Each named turn below is shown by a few rows before and after it. Which turns, in which order, take the first row of each later pair to the second? The first pair is answered.
lam:
[  2 -10 -11  12  13 -13 -13  -6  -8  -6  -6 -13 -22 -13  -3   8   0   5] -> [ -5   2 -21   4   1 -17  -4 -25 -10 -13   5   1 -21   2   3   1   5   0]
[-20 -16  -6 -26  -6  25  13  -5  -2  -4  13 -22  23   6 -13  19  29   6] -> [-19 -12  -1 -26 -15  26  15  -6  -3  -5  13 -13  31  11  -9  16  23   5]
[ -3 -29  45  21  36  16 -27  49  25  11 -38 -38 -28 -13 -23 -11 -14 -35] -> [-41  -9 -12   3  47   0 -16  14  28  -6  -1 -42 -62  15 -29 -17  22 -39]
[-32  18  -5  11   3   2 -21   3   5 -36  12  -1  38 -23   3  13  20  22] -> [-32  20  -3  11  -2   0 -19   1   5 -37  12   4  41 -21   6  12  17  22]
pud:
[-15  14  -6 -33  -8  31   6  22  32  -4   9 -12   3  19   6  -1  14   4] -> [ -2  -5   1 -20   9  16  11  13  43  -8 -14 -28 -24   6  14  -3  10   7]
[ 15  -3 -22  -3   5   2   8  -7  18 -24 -22 -17 -36   0 -14 -15   9 -37] -> [  5  11 -33   3  12   2 -17  15  -6 -16   1 -24 -19  -7 -34   3  19 -29]
[ -1   4  17   2  -3  26 -11  29  -3   6   4  -2  24 -10 -12   6   6  -7] -> [  6  -4  30  -6 -12  30  11   7  16  -2 -11   7  12   0   3  -9  -3 -16]
lesig:
[  7 -44 -22  11  30   6  -3  13 -15  10 -22 -21 -40  -6 -25   0 -40  -1] -> [ 19 -39  15  32  13  -8 -21  24 -13   2 -37  -9   7 -29  11  20 -35  21]
[  9  -7  62   2  -9   7   6  16  12  -3 -29   4  45  -3  26  31  -4  34] -> [-13 -16  -2 -37  18  39  40  -1   9   9  -2 -16 -35  40 -36  -5 -17  -6]
[ -1  -9  13  -5   9  25 -12  35  14   1 -16 -19  10 -23 -15  17  11  -2] -> [ -8 -11  -8  -8  20  21  -6  25  14  -2  -9 -27 -16 -18 -24  11  13  -6]
[-30   5  13  -2 -11 -21   0  -8  20  -7  39  23 -16  10  -1 -11  -1 -24] -> [-28   7  21   7 -11 -30  -7  -9  20 -12  32  24  -5   0  10  -5   3 -14]
vud:
[ 3 -1 10 -6 -7 13 -4 14 -2  1 -1 -5  4  5 13 10 27  7] -> [  3  -1 -10 -10  -6  15   4   5 -11   6  13  -1 -12  19  -4   2  15   2]
[ -3   1   8  10   7   3  -9  35 -26  12  -2 -17   3 -39   4   7   5  21] -> [  5  -4 -20   3   5   3  15   6 -34  17   8  -5 -34 -10 -14 -17 -22   7]
[  7 -19  17  -3   6  20  41 -12  49 -21 -17  -9 -32   9  26 -20  -4 -15] -> [-21  11  10  -2  17  25 -14  47  26 -11  13 -26  16 -20   5  25  38   4]
[ 18  -2 -17  -8 -13  -8  43 -40  -4  -6 -21  21 -55  29   4 -40 -25  -8] -> [  0  12  44   7  -9 -11 -18  27  16 -16 -39  -1  25 -38  43  19  34  29]
Then:
(two turns a pair)
[ -9  14  -9  -4   4   8   9  -7 -11   7  15   3   4  17   1   2  -1  -2] -> [  7   4  10   4   7  14  -1  10 -11  14   0  -3  13   0  -1   6 -13   1] -> lam then lam
[ -1 -13   3 -12  24  25  22  27   9  11 -32 -31 -31   4  15  -7  21 -13] -> [  3  -6 -14 -17  14  27  32  16  -2  15 -21 -19 -39  25   5 -20   5 -22] -> pud then vud
[-27  31 -25 -65 -18   7   9   1   8 -11  43   7  16  26 -10   4  25  -4] -> [ 10 -29  -4 -16  30 -41   3  -8  25 -19 -17 -43 -41 -33  16  10  17  20] -> vud then pud
[  4  -1 -11   7  11 -11 -13  12 -13  10   8  -6   1  -3 -18   6  -6   8] -> [  0   5 -18   6   6 -25   2 -17  -3  -4   8   2  -7   9   4  -1   2   8] -> pud then lesig
[  8 -38  -3 -19   1  14  17  -9 -11  14 -19  -2 -22  10 -12 -27 -15  -5] -> [ 13 -45   9  -4   8   4   3  -1  -6  13 -33 -11 -21 -11  -2 -16  -8   6] -> pud then vud
[ -1 -19 -22 -21  10  33  23  13  -6  25   6  -1 -28  28 -46 -31 -38 -15] -> [-23  35 -23   8 -12 -22 -23  12 -30   0  40  23  46   8   0  13  14  31] -> lesig then pud
[ 14  -5  -5  10   2  -3 -18  26 -28  19   3  -6  18 -14 -22   9 -17   0] -> [ 28 -28   0  12   2 -11   7  -7  -6   5 -24  -6 -17  -9  -1 -11 -29  -6] -> lesig then vud
[-24   6 -43  -8  17  10  -6  -1 -29  12  33 -25 -51  25 -50 -17  -5  -7] -> [  4   9   1 -21 -34  30  26 -20 -16  13  12  25 -12  47 -18 -40 -44 -20] -> pud then lam
[ 16  -5 -10   7  -8 -11  10 -12 -30   4 -28 -11 -30 -23 -19 -12 -40  -2] -> [ -3  28   8  -7 -32   7 -16  20 -33   6  -7   4  35 -25 -12   9 -14   6] -> vud then pud
[-38  12  -3 -27  -3   0  -2  -4  35 -24  12  -5  11   0  11  27  48  -7] -> [-21 -16  13 -23   3   3  14 -15  53 -24 -17 -13 -13  -6  21  16  33  -9] -> lesig then pud
[ -2 -23 -27   3  28 -22  -7  -4 -27   3 -18  -8 -25 -12 -15   9  -4  -3] -> [ -8 -17 -10   3  28 -14 -24  19 -23   5 -22 -10  -1 -26 -11  23   8   4] -> lesig then lam
[  2  13  17   7 -18  -2 -25  24 -13   4   7   6  35 -14  12  26  -1  20] -> [ -5   7 -12  18   8 -32 -24   2 -13  -6  10 -12  -5 -19  13  26  14  27] -> lesig then lesig
[ -6  12  -8  -3  -5   8  12  -6   2   0  21   1  10  23   3 -15  -3  10] -> [  5  -7  -1   6   3  -5  16 -16  12  -6   1  -5  -7  13  15 -19  -9  13] -> pud then lam
[ 22 -15  -1  21  -2   7   1  -5   6  -1 -11  23 -30   5 -19 -16 -34  -5] -> [ 10   7  -8  32  -2  -8 -31  16 -17   1  11  24   4  -8 -22  12 -13  14] -> lesig then pud
[ 39 -18  -3  25  -5 -13   4  -4 -22  21 -16   4 -10   2 -15  -6 -45   1] -> [ 31  -2  -4   9 -25   0   9  -4 -23  20  -3  21   8  20 -15 -11 -45  -6] -> pud then pud
[  9   2  11  12  -2  -5 -22  26  -8   9  -2 -12  21 -23  -1  20  -4  13] -> [ -7   2 -32 -10   4  -4  15 -14   2  -1  12  -9 -30  16 -12  -7  -2  -8] -> pud then lesig
[ 28 -24  18  14 -24  -6   9 -32  -2  21 -37  27 -20  -1  24 -17 -24  -7] -> [-12  -4 -25 -16  -2  33 -17  20 -23  43  10   1 -20   7 -44  -3   1 -22] -> vud then lesig
[ 20  -3 -17   9  29  10   6 -12 -12  -3   2  -4 -31  24  -8  20  -2   3] -> [  7  15   2   8  15  17 -15  12 -15  -4   9   1  14  12   0  41  17  14] -> vud then pud
[-12  -5  -2  16   0 -28   6 -34  -9 -16 -15  -7  -6   3   2   2  17  12] -> [  2  -6  17  19 -12 -23   5 -27 -13 -10 -25   2  14  -2   9   1   2  12] -> lam then lam
[-19  11  -5  -8  23  -5   1  -9   7 -21  -5 -12  -8  -1  14   9  37   5] -> [-21  10 -10 -24  21  15  10  -2   6 -12   1  -7 -14  12  -7  -2  27  -9] -> lesig then lesig
[ -6  -2 -14   4  20 -14 -11 -19 -23  -4  30   5 -15   5  14   7   4  13] -> [ -3  -9  -9   1  15 -13   2 -32 -12  -9  22  11 -24   9  24  -4  -3   8] -> pud then pud
[ -2  -5   7   5  -1 -14 -16   4 -13 -29  11  14   5 -21  24  21   7  19] -> [  4   5  -1   1 -13  -3 -10   5 -31 -18  23  29  14  -5   7  14 -12  13] -> vud then lesig
[ -9   7  16 -10  -4  33   1  -4 -16  22   6   2  21  -6 -18   3  -2 -10] -> [ -6  -6  -2   9  15  -8  10 -41  -9   5  -5 -12 -23 -16   3  -2   8  -1] -> vud then lesig
[  2  20 -17   7  -6 -28  12 -47 -11 -12   7  18  -6  23  28   4  -8  -5] -> [ -9  26  -5 -27 -18  30  13 -10  -5   6  14  22  16  34  -1  -2 -14 -28] -> vud then lesig
[ -8  10  14  -8 -14  19   8  -3  -8  15  16  16  17   8 -13  -1 -23  -9] -> [ -9  -8  -6   8  25  -5   1  -6  -9   9   9 -19 -27 -13 -19   8  -8   2] -> lam then lesig
[  3 -11 -44  -7  15 -12  25 -40 -20   9  24   4 -56  38 -27 -15   3 -28] -> [ 11 -26  44 -33 -13  49  35   3  33   9 -26  11  -2  22   4 -16   2 -42] -> vud then lesig
[ -2  -8   0  -6  -4   6 -12  -4  -2   1  13  14   8  15  -5  11  -2  -6] -> [  1 -15   0   1   3  -8  -6 -18   7  -8   2   6  -8  10   6  10   2  -3] -> lesig then vud
[-33  20 -41  -9   2   2 -12   4 -12   7  41  -1   5  21 -20  18  14  -1] -> [  2  11  11   6 -25  18 -16  24 -17  22  13  17  50   7  -7  18 -20   2] -> lam then lam
[-39  13  -6   5  15 -27   3   2  18 -18   8   0  11  -8  35  26  26   2] -> [-28  26   4   4  -7 -19   0   8   2  -9  17  23  41   3  34  25   6   0] -> vud then lesig
[  9  21 -39  17   2 -19 -13  11 -55  26  22  15  -1   5 -34 -11 -12  13] -> [ 35   1 -10  28 -12 -37  14 -24 -33   8 -15  28 -13   3  10 -29 -30  15] -> lesig then vud
[ 24 -24   8  17  19  35 -11  35 -21  32  10  -7   1  -3 -39   5 -33 -12] -> [ -3  -7 -47  22  34 -20  -3 -22 -20   1  37  -8 -40  12 -17   7   7   2] -> lesig then lam
[ -3   6  14   5   1   6   7 -33  20   1 -12  23   3  12  30   5  -1 -13] -> [-11  16 -16  -2   4  11   4 -32  -1  10  13  23  -7  26   0   2  -6 -21] -> vud then vud
[ 26 -17 -23   8  -7 -47 -14 -19   1 -10  33  13  23   3  36   1  11   7] -> [ 27 -15 -27   4 -11 -42  -5 -23   2 -10  37  18  21  11  34  -4   8   2] -> vud then pud
[-16  10 -23   1   8 -17   6 -20  -4 -15   5  -7 -15   9   4  -4  10   2] -> [ -6  18  -6   1 -16 -10   8 -18  -7 -12   5  16  12  16  13  -5  -6   1] -> pud then lam
[ -5  21   7  14  -4  -6  -9  -7  -6  -6  10   1  -1   5  33  16 -26  10] -> [ -2  16  22   1 -10  13  -1   1   9  -5   0   2   1   8  31   9 -31   1] -> lesig then vud
[ 11  -8   6  -5   0  21   7   6  -7  16  -2   4  -7  11 -19 -14 -27 -18] -> [ -8  19 -17   7   1  -9 -15   3 -25   7  27   7  11   5 -12   8   2   0] -> lesig then pud
[ 27 -11  11  24   9  -4 -20  23 -26  22  -9 -14   2 -21 -24  12 -29  14] -> [ 24 -13   0  26  16 -13 -20  18 -26  19  -7 -20 -10 -20 -26  10 -26  16] -> lesig then lesig
[  0  24 -15  10 -27 -42  17  -6 -40   7   9  19  20  14 -10 -19 -30   6] -> [ 20  -8   9  25 -11 -48  21  -3 -25   6 -25  -2  -1 -10   0 -20 -42  10] -> pud then lam
[-20 -10 -20   5  24 -18  -3 -14  18 -29   0 -32 -35  -8  18   6  39   0] -> [-22  34  -8 -15 -28   6  -6  -9  -3 -19  31  22  35  25  19   5  25 -10] -> pud then lam
[  0   6  28 -19 -40  22  33 -16  35 -15 -12  27  27  12  34 -25  -6   3] -> [-14 -15 -19  13  26 -32   5 -19  21 -26  -7 -33 -41 -24  16   1  29  26] -> pud then lam
[  0 -27 -16   9  15 -47 -13   1   6  -9 -11 -38 -32 -34  -7  17  22  18] -> [ -6 -27 -31 -24  11  -3   7   9   3   9   3 -35 -48  -1 -49  -6   1 -13] -> lesig then lesig
[ 34 -23  30  14  -1   1  11  -7  -8  15 -36   1   0 -11   2  -9 -46   3] -> [ 33 -24  23  22   7 -15   9 -15  -8  11 -39  -4 -11 -17  10  -5 -38  11] -> lesig then lesig
[ -8  -2 -26  13   8 -25  -3   1  -1  -3  10 -45 -19 -35 -15  29  12   1] -> [ 10   5 -19  -7 -27  13  23  -3 -17  21  20  -9  -1   4 -38  -2 -37 -26] -> lesig then vud
[ -7  28   4   5 -19   1   5 -15   2   0  15  29  21  12  13   1  -6  -7] -> [ -6   3 -15   0  13  12   9  -7   0  11   9  -1 -28  10 -25  -9 -15 -19] -> lam then lesig
[ 14  -7  11   2  -1  -9   0  -3  -1  -2  -4   7  13 -11  -5   1  -3  14] -> [ 12  -1   1  -7  -6   0   8 -10  -1   0   5  16  11   4 -12  -8  -9   4] -> vud then pud
[-13   8 -12 -13  31  -4   1 -10  10 -19  -7 -23 -32  -1  -8 -10  25  -7] -> [-13  28  14 -14   2  -3  -2 -14  18 -29 -10   3  15  -1  26  -5  34   0] -> lam then vud
[  1   0   9  -4   7 -21  -4   1  -9  -1   4   7  28   0   0   7  17   0] -> [ 14  -5  10  -3   2 -16   6  -7 -14   7   2  14  22   9 -11  -4  -4  -8] -> vud then lam
[ -7   7  17  -7   6  -5 -42  62  -6  11 -12   2  21  10  -1  32  -9   3] -> [ 16 -18  39  -3  -3 -12  -8  28  23   0 -48  11  -3  16  30   8 -30  -6] -> vud then vud
[ 11  12   7  -4  -6  16 -21   1 -17  18  10  30  12 -18  -3 -15 -25 -18] -> [ 14  -7  15   3  16  12 -26  13  -9  17  -8   5  -5 -38  -6 -10 -19 -12] -> vud then lam
[ -2 -15  29  -5  -7   2  20 -24  18 -19  -5   3 -11  28  11 -23  22  12] -> [-15  -2  -3 -10  -2   6  12 -16  -6  -6  27   2 -16  40 -23 -19  20   7] -> vud then vud
[ 0  2 10  8  3 -5  4 -7  5 -5 -9 -8  3 -7 16  3  4  6] -> [ -6  13  -2  -5  -5   6  10 -13   2  -1   6   4   3  12   7  -5   0  -4] -> vud then pud
[ 26   8  13  17 -11 -11   7  -4  -7 -24 -14  12  21 -11  36 -10   1  24] -> [ 12  23   2   8  -7   5 -13  25 -20 -16   8   9  39 -13  12   4  16  25] -> lam then pud
[-23 -22  42 -21 -11  36  -5  13  22  -2 -23 -20   0 -36   4 -27  19  18] -> [-32  -6  36 -29 -22  44  -7  18  17   3  -7  -8  15 -27  -1 -25  22  15] -> pud then pud
[ 10  12 -11 -19 -21  19  19 -17 -15   6  14  23  10  39 -13 -18 -18 -13] -> [ 11   2 -24  12  20  -5 -23  14 -40  17  17 -17  -2  -2 -36  12  -6   9] -> pud then pud
[  3 -12   0  24  19 -31 -31  10 -18  -9  -6 -21   1 -28  15  27  13  13] -> [ -8  11 -36  -5  -8  -6  -3 -13 -36   2  34  15  -2  28 -13  -3 -10 -14] -> vud then pud
[  7  -9 -13  14  26 -31  -8 -14 -11   0  -7 -14 -36 -15   4   7   9   9] -> [ 14   9   4  -6 -10  17  -7  15 -31  27  12  19  13   8 -22   1 -24  -9] -> lesig then vud
[-24   6 -16 -34   9  41 -33  24  -2  20   3 -18  -8  -5 -49  25   8  -3] -> [-17  -2  29 -48 -17  52  -6   7  40  -1 -30   0  11   0   0  11   9  -6] -> pud then vud
[ 15  -2   8 -11  -8   7  28 -28   5   2 -21   7 -27  19  -1 -24 -28  -6] -> [ 23 -12  18   9   4 -12  15 -23   4  -2 -35  -6 -28  -7  10 -12 -21  11] -> lam then lesig
[ 23  18  12   8 -29 -17  -4   7  -8  13 -14  13  10  -5   8   4  -5   1] -> [ 14  19 -21   2 -13 -17  -1   0 -21  17   6   6 -18   7 -17  -2  -5  -7] -> vud then lesig
[  4   6 -24  21  29 -33  12 -26  -3 -26  10   1 -64  14   0  -9   4   2] -> [  2  29  34  25  -2 -28 -12   3   8 -32  -1  26  18 -10  43  21  23  25] -> lam then vud
[-18  10 -28 -17  -3  -1   9 -16   8 -12  17  -4 -21  19  -9  -7  17 -14] -> [-28  17 -13 -14   1  -3 -12  10  10 -15  19 -12   7  -2  -1  11  36  -1] -> vud then vud
[-22  30  -2   4  -9 -13 -36  27 -27   2  33  10  41 -16  -2  32  26  23] -> [ 18 -15  63   0 -21  13   6  12  19  -2 -35  14  29 -20  32   3 -15   7] -> pud then lam
[  8  30  13  24 -43   1   7 -34 -21   0   4  43   5  20   5 -37 -21 -16] -> [ 16  -6   1  55   6 -32  -7 -31 -18  -5 -18  -9 -48 -18   0 -24 -10   1] -> pud then lam
[ -9   6 -16  11  17 -32 -15 -22   7  -7  11  -2 -21  -1  22   8  26   9] -> [ -9  20  -8   7  -3 -25 -16 -23   1  -7  19  20   7   8  30   8  22  10] -> lam then vud
[ 13  10 -14  -9 -14 -31  21 -29 -16  -2   9  17  12  13  21   7  -5  18] -> [ 13  12  12 -15 -23 -11  15  -9  -4   2  -4  19  40   6  28  12   0  19] -> lesig then vud
[ 17 -22  11   1   5  37   0  28  -8  25 -11 -12  -4 -10 -31  -1 -27  -6] -> [-13   0 -35 -18   3  26  15  -8  -6   9  23  -4 -29  21 -31 -10  -3 -13] -> lam then lam
[  1 -20 -18  11  47  22  13  19  -8  27 -16 -20 -16 -37 -17   4 -17  -2] -> [-14  12 -21  -6  22  42   4  33 -22  34  16   4  23 -17 -27   8 -11  -7] -> vud then pud
[ -5   9  20   5   8 -37   2   2   9   7  16 -32  -6 -25  11   3  27  19] -> [ -7  29  31 -10 -19 -16   3  11   2  14  28  -7  31  -9  11  -1  19  12] -> pud then lam
[  9 -25   4   9  20   9 -18  11  -4   7   7   6   6 -17 -15 -26 -20  -2] -> [ -8 -11 -22  -2  17  -1  -7  -9  -4  -2  27  14  -8   2 -13 -32  -6  -6] -> lam then lam
[  0 -12   8   5   7  -5  -3  -1  15 -10 -18  -9   7 -11  13  12   9  10] -> [ -5 -12   2 -12   6  22   5  10  16   3 -11 -11  -2   3 -12   1   0  -7] -> lesig then lam
[  6   6 -16  16   7 -14  34 -46 -33   2  17  20 -35  30  -6 -19 -42  -4] -> [ 25  -5  34  49  12 -33  -3 -13 -30   1 -15   5   3 -25  23  14 -32  29] -> lesig then lam
[  0 -10 -10 -19   8  23   8  15   2  17   4 -11 -18  15 -37  -8  -6 -17] -> [  7 -20 -10 -12  13  10  14  -2   8  13 -10 -14 -34  12 -25 -11 -11 -15] -> lam then pud
[ 14  35 -34  37 -16 -29 -18 -17 -29   8   5  -5  14 -14 -10  -5  13  30] -> [ 20  37 -16  24 -42 -13   8 -37 -12   3  -4  22  23   6   9 -27  -3  16] -> lam then pud
[  8   9 -16  -7   0 -43   6 -20  12 -15 -19 -15 -50  -3  15  10  25  -3] -> [  6   9 -20 -35 -10   0  22  -8  12   2  -7  -6 -53  23 -16  -8   3 -29] -> lesig then lesig
[-18  27  11 -14 -15   6   5   1  18 -13  12  10  18   6  35   9  31  22] -> [ -3  -1  -8  -5   6  -7  29 -32  22 -15  -4  -3 -42  12  25 -12   8  13] -> vud then pud
[ 15  -6  36   2  -8  13 -21  29 -11  10  -9   7  33 -14  -1  12 -12   4] -> [-26   4 -25 -11  20  -6 -14   5  -5  -8  23 -15 -18   1 -13   9  32   0] -> lam then lam
[ 18  -5   9  27 -11 -23   3  -9 -30   2  -3  34  15  10   5  -9 -26  19] -> [  5 -18 -10  32  26 -30 -10   6 -24   3  -4  -7 -21 -11 -16   2  -5  21] -> lam then lam
[ -6 -10  11   2  -3   0 -17 -17 -20  19  15 -29  -3 -34 -20 -17 -21 -15] -> [ -4  -7  34  -8 -21   8  -1 -27  -1  10   2 -11  14 -26   3 -27 -25 -19] -> pud then vud
[  6 -19  26  21  10 -13  -2 -14   9 -16 -23 -27   4 -30  19  -3 -18  15] -> [-12   9   1   8   7  12 -26  20 -26   7  20 -23  31 -17 -25   8 -18   8] -> vud then lesig
